rotation ticks, each row followed by its count of ticks:
The counts run from 0 to 102.
[  2.4  -0.2  30.2 -26.6 -35.3   2.8  -0.7  18.0 -11.0  -7.5 -22.2 -42.2
  23.5  30.0   8.4  11.3  32.8  21.4   8.6  10.6 -17.0  -7.2   0.9  20.6
  12.4 -13.9 -33.4 -10.0   4.3  11.3 -10.9  10.7   6.2   2.2]	34
[ 17.6  -5.8   4.5  11.7 -33.5  28.9  11.0  17.1  -7.5  12.6 -31.6 -12.1
  14.4  22.2   9.9   7.1   3.1  27.1  15.0 -17.3   0.6  20.3 -19.4 -31.8
  22.2   0.1 -27.6 -32.4  16.6   2.7   6.6 -16.0 -10.7  29.7]	75
[-21.4 -16.5   2.4  11.3 -13.3   0.3  34.4   7.0  -8.1  14.8  -8.6 -40.6
  23.9  47.5  -6.6  -2.4  15.2 -18.2   9.2  24.9  14.8   2.3 -21.2  -0.9
  -3.5  10.8 -24.2  13.6 -12.7  33.3  -9.4  10.5  18.5   0.2]	5
[  4.3 -35.8  11.9  17.4   7.1   2.1  -4.9 -20.1  13.2  -5.6 -22.9  -8.8
  -8.6  25.6  -3.6  17.2  39.8 -24.2 -14.4  26.5 -15.9   2.7 -39.0  32.6
   3.2 -14.8 -22.3   8.2 -29.6  20.4  -9.8  15.2   6.9  -9.6]	65
[-32.5 -50.6 -17.2   2.1  21.2 -10.9  35.1   7.9  15.3   7.5 -10.3 -15.4
   8.6  27.7   4.8  -8.8  -1.4 -38.4   4.5   8.6  -9.6  -8.8  -8.2   7.5
 -19.3 -21.1 -10.5   7.7 -12.0  30.2 -29.8   1.0  14.8 -23.2]	90
[-27.7 -20.6  -3.1   7.7  10.7  22.0  33.8  11.2   7.2  26.9  -1.9 -36.7
  29.3  11.0  22.4   4.4   0.3  10.6  10.1  -8.0  15.3 -10.7  -0.4  -7.8
 -10.1 -12.7 -17.9  16.2  -3.3  22.5 -22.6   5.9  35.9 -25.2]	47
[-24.7 -21.2  -0.1 -16.7  -7.2  14.5  37.8  28.9   3.6  11.6 -24.5 -25.7
  16.4   4.4   8.2 -19.8  11.1   0.7  12.4 -40.4   3.3  10.0   9.5  -7.5
   7.5 -20.6 -14.5 -15.0  30.0   8.1  -5.3 -37.8  21.3   6.6]	12
[  6.3 -21.6  20.2  -7.5 -37.3  -8.1  22.4  22.8 -34.8  18.3 -10.2 -34.4
  36.4  42.6  -7.6   3.7  18.1  -7.8  -8.6 -16.0  26.1   7.9   3.0  -6.1
  -0.8  -2.4 -28.1  -7.4   3.5  23.6 -24.2   5.1   9.2   7.3]	77
[ 32.4 -10.2   1.7  11.5 -21.0   1.1  -0.6   2.9 -22.9   0.2 -34.4  -8.3
 -10.5  36.3 -12.9   6.2  32.5   6.6  -4.2   4.1  -8.7   3.5 -20.9 -20.2
  37.5  -6.0 -25.5 -16.1  11.8   7.5   6.3  -6.3  -6.4  32.4]	36
[  6.7  -0.8  19.6  -3.7 -35.6  21.6  17.4  33.0 -14.3   3.1 -17.0 -41.0
  31.8  18.5   6.8  -4.6   8.3  10.4   6.5 -35.9  14.3   9.9   3.4 -12.6
  13.8  11.0 -26.5 -20.0  15.0  -9.8 -28.1  -6.6   8.9  14.9]	76
[ 26.6 -30.5  -1.0  14.7  17.2 -15.9  -4.1 -13.3   8.9 -16.3 -29.3  17.1
 -15.4  21.2   9.9  15.4  29.0  -6.4 -11.3   9.6 -32.0 -20.5 -10.9   7.2
  14.0 -41.1 -21.2   6.7 -13.3  15.6  -8.3  -3.5 -12.2 -10.1]	61
[-28.3 -51.6   6.0  -3.7   2.9 -12.8  29.7  -3.5  -1.4  21.6 -15.3  -9.0
  18.8  13.2   3.9 -11.1   3.6 -15.1  -1.0 -14.0  -1.3  -4.6   4.2 -14.4
 -32.5 -33.3  -6.0   3.4  -0.7  52.4  -6.5   0.7  -3.2 -17.8]	52
[-17.9 -38.9  -8.9  24.3  14.8   9.0  28.2  -4.1   4.7  39.6 -17.5  -0.6
  10.2  34.6  21.8  -0.3  -4.0   3.1   5.7  -3.6   4.5  -7.3 -22.8 -32.7
 -13.7 -27.0 -16.5  19.5 -17.2  34.4 -15.1   2.9   6.3 -12.9]	48
[-25.4 -36.6  16.1 -17.7   8.9 -14.0   0.8   4.9  13.7  -3.4 -18.5 -14.0
  12.9  26.8  21.7   1.0  -0.8  -5.6  28.8   2.3 -28.1 -10.8  -3.3  13.6
 -13.8 -39.9 -24.0   1.9  -8.0  33.7 -40.0  -4.1   6.1 -13.1]	94
[ -1.1  -5.7  16.2  16.8 -10.8  40.1   0.6   4.2  43.7  -8.4 -24.9 -15.7
   2.0   1.6  16.4  32.2  20.8  20.0  11.3  13.2 -23.6   6.4 -40.9  26.5
  26.2   1.4 -35.3 -17.4  -0.7 -11.3  -8.6  -5.3  15.8   0.0]	67
[  4.8   5.6 -16.7  33.6 -26.3  37.4  41.2  22.4  16.1   5.8 -32.9 -33.6
  14.6  19.3   9.1  27.4  11.4  17.6  15.8  13.5  -9.0  -4.6 -17.2  -9.4
  29.9  25.7 -29.6  -7.8  -5.4 -14.3   2.0  -9.4   4.5  10.7]	3
[  8.2 -21.8 -19.1  29.9   3.8  41.4  55.1   7.2  15.7  23.1 -29.0 -18.2
   4.7   8.1   4.8   7.0  16.1   2.2  -3.3 -19.5  20.3  19.6 -27.2 -21.8
  10.5  10.7 -14.6   4.4   4.6   5.5  19.0 -22.3  16.4   0.7]	45
[-10.6 -24.6  19.9  -6.7 -40.2  -8.7  -5.5   9.2   8.4 -20.7 -20.0 -36.2
  20.5  38.3   6.1  11.6   6.1 -12.2   8.1  16.7 -26.4  -3.2 -11.8  29.8
   0.4  -6.8 -34.5 -24.3  -9.0  18.2 -36.0  10.0  -1.6  -0.9]	30
[ -5.1 -35.6  -1.4 -10.8  -9.6  15.4  32.4  10.7  26.9  -0.4 -25.0   4.5
  13.4 -19.8  19.1  -1.4  -0.3  20.7  17.4 -34.3 -27.7  -4.6   6.2 -11.9
  -6.9 -42.4 -19.0 -22.5  24.6   6.4   5.8 -26.7 -22.0  -0.8]	54
[ 15.8 -53.0 -17.6  41.9  15.3   1.2   6.7 -11.9  31.3  -6.9 -28.3  13.1
  -5.8   6.0  13.9  12.1  10.5 -14.4  -8.6  12.2 -16.7  -3.1 -24.5  -7.3
   4.8 -17.8 -13.9  -0.9 -25.3  16.7 -14.7  -4.7 -11.8 -10.3]	23
[ -3.3 -46.0   7.9  16.0  -4.7   3.5  -4.5 -17.5  22.3   0.8 -24.9   4.9
   1.8  15.8  11.2  25.6  14.4  -8.6   0.5  26.6 -34.9   3.4 -35.1   7.3
 -13.2 -18.9 -17.7  -2.0 -16.2  33.0   8.8   7.1 -18.0  -3.5]	27
[-19.1 -26.7 -14.5  11.2  -5.0  27.3  48.6  29.4  24.5  12.0 -17.6 -13.8
  31.4 -14.0  20.7 -15.8 -20.0  -2.5   3.0 -33.4  -2.0   2.4  -3.8 -16.5
  -2.3 -11.8 -11.1 -18.1  10.0   1.5 -15.8 -26.9  -5.8  -3.1]	50
[ 21.7 -15.4  -3.2  13.5 -21.0  24.5  38.5   3.4 -20.5  12.8 -26.1  -9.5
   6.7   5.9   2.5   0.2  28.0  19.5 -21.3 -26.3   8.1   6.9  -3.6 -36.7
  18.3 -20.7 -18.8  -5.9  17.3   7.5  33.6 -12.1  -6.7   6.7]	79
[-23.2 -21.0 -19.4  -0.8  10.9  12.0  49.6  23.5  31.3  -7.5 -16.3 -26.8
  15.8   6.1  15.3   0.0  -3.4 -12.3  20.6 -11.8 -16.2 -16.1   1.3   7.6
  -3.3  -9.9 -12.5   2.9  -7.1   5.7 -42.2 -12.5  13.6 -18.9]	89
[-12.1 -20.0  39.4  -7.6 -22.1   2.1 -13.1  -5.1 -17.3  23.7  -8.1 -36.4
  22.0  46.0   5.2   8.7  14.6   9.1   8.3   6.7   3.0  11.8 -19.2   4.1
  -8.2  -7.6 -24.2  -5.1  -8.3  34.8  -5.6  14.1   8.1   0.7]	73
[-22.5 -24.9  -5.1  30.2 -14.7  21.5  37.8  -4.4 -11.1  33.0 -24.8 -17.7
  -6.9  44.1  -4.1   5.5  17.2  -7.6   3.1  19.4   6.4   1.9 -39.3 -19.3
  -2.8  -4.3 -18.3   3.0  -7.0  32.1  34.3  -1.9   2.2   9.6]	6
[-10.6 -26.4 -10.5  16.0  19.9  -2.4  47.5  -9.3  -4.2  14.4 -12.8 -16.2
  -3.1  20.4   7.7  10.4  22.4  -6.8  -5.3  -3.4  -1.6 -22.8  -0.1  -5.9
 -10.7 -20.4 -10.5  37.3 -16.3  33.3   0.0   7.2  16.9 -28.6]	86
[-30.7  -6.1   2.2 -10.7 -14.5  38.1  40.6  25.8   8.6  24.1 -10.3 -49.3
  30.2  20.2  12.8  -0.1   6.6  27.7  28.8  -5.4  -4.3  -3.4  -5.5 -10.3
   3.4   0.5 -22.7  -7.0   7.9  10.3  -6.6 -12.3  16.1   5.9]	8
[-10.9 -40.3 -21.1  36.0   3.2  24.5  33.8  15.3  15.3  23.5 -28.5   4.7
   3.8  16.2  27.5  -6.2 -19.4   0.7   9.2 -17.2   0.5   4.1 -19.1 -46.1
  -3.7 -18.0 -14.1  -0.7   0.0  18.4   6.1 -21.3  -8.8  -5.5]	49
[ -8.1 -15.7 -10.4   1.6   6.5  16.5  69.9   7.5  11.7   7.0  -7.8 -31.0
  20.0   1.9  13.0   0.3  28.8  -4.5  -3.0 -10.3   6.8 -17.7  16.6  15.7
  -4.8 -12.6 -22.8  24.4  -4.8  11.7 -16.4   1.5  26.7 -30.7]	85
[  0.5  -8.3   6.8  -2.6 -36.1  18.1   0.0  20.2  42.0 -26.3 -27.3 -21.3
  23.6  10.1  18.2  15.6   1.0   3.3  23.6   2.5 -39.1  -3.1 -19.0  19.4
  18.1   1.4 -29.0 -31.9  -4.1  -6.5 -13.9  -1.8 -15.9   2.3]	29
